(in the rows, 128 means zero)
Where one turn sends some rows of the set: a few examples, then the rows asked:
j36: [101 121 144 122 137 108 110 148 123  83 142 118 127 171 136 108 120 119]
j456: [119 140 145 144 143  93 128 131 101  90 130 129 120 176 126 125 124 139]
j81: [110 118 119 137 163 109  85 157 119  98 137 126 118 130 122 113 107 116]
j21: [107 103 155 118 159 131  85 132 108  97 130 118  95 157 115 122 120 133]
j506: [110 136 153 102 117 109 143 118 121 101 135 141 124 123 123 113 117 137]
j636: [ 94 118 135 117 138 113 104 120 118 115 121 135  94 109 138 121 141 120]
j404: [144 144 138 150 142 105 116 130 100 111 138 141 106 160 134 123 120 136]
j549: [150 122 150 126 141 111 122 128 116  81 137 115 129 161 133 116  91 131]
j104: [ 98 117 143  97 140  92 139 116 128  99 128 124 111 120 127 125 131 138]
j806: [116 106 148 106 139 131 125 109 114  97 127 140 108 103 105 121  98 128]
j981: [119 112 135 143 170 128  92 122 122  86 117 124 100 145 114 130  94 115]
j620: [ 99 102 128 119 146  87 146 115 111  95 135 138 112 119 123 127 131 123]
j63: [113 117 140 126 125 105 152 115  96  98 141 155 123 121 115 118 118 126]
j436: [118 118 138 132 152  96 109 154  81 100 139 125 117 151 113 116 127 151]
j655: [109  83 137 109 147 113 115 121 107  87 121 118 116 100 124 117 113 120]
j183: [ 95 119 124 115 135 113 137 133 128 101 120 141  80 118 122 117 120 119]
j563: [109 123 144  97 119 103 131 144 109  97 117 117 110 118 132 104 124 144]
j877: [143 106 144 147 160 128 104 109 104  95 135 133 103 155 126 130 102 118]
j152: [121 133 134 137 170 122  83 130 125 100 113 123  97 136 115 129 100 132]
j270: [126 137 143 132 144  89 128 139 109  79 128 116 136 165 125 119 108 142]
j316: [128 120 132 158 134 108 116 120  86  92 125 144 129 162 128 118 121 133]
j429: [108 100 132 104 143 113 142 132 115  89 117 128  87 112 108 117 107 132]
j502: [122 142 126 147 146 127  80 124 121 110 113 140 110 137 132 117 113 129]
j494: [101 101 130 130 121 106 143 134  91  91 126 140 105 132 133 110 132 113]
j145: [134 100 141 135 150 136  91 113 106  82 112 122 122 141 116 117  92 131]
j508: [131 141 148 121 127 109 107 128 118  89 118 116 141 155 135 108 109 150]
j662: [146 143 138 129 156 115  90 130 133 108 131 122 113 133 135 121  98 133]
j923: [104 128 134 122 135 126 120 113 126 112 130 156 102 104 119 120 112 114]

j21 turns into j36
j316 turns into j145
Where do these go?
j152 turns into j456
j404 turns into j877
j620 turns into j429
j655 turns into j563
j923 turns into j63

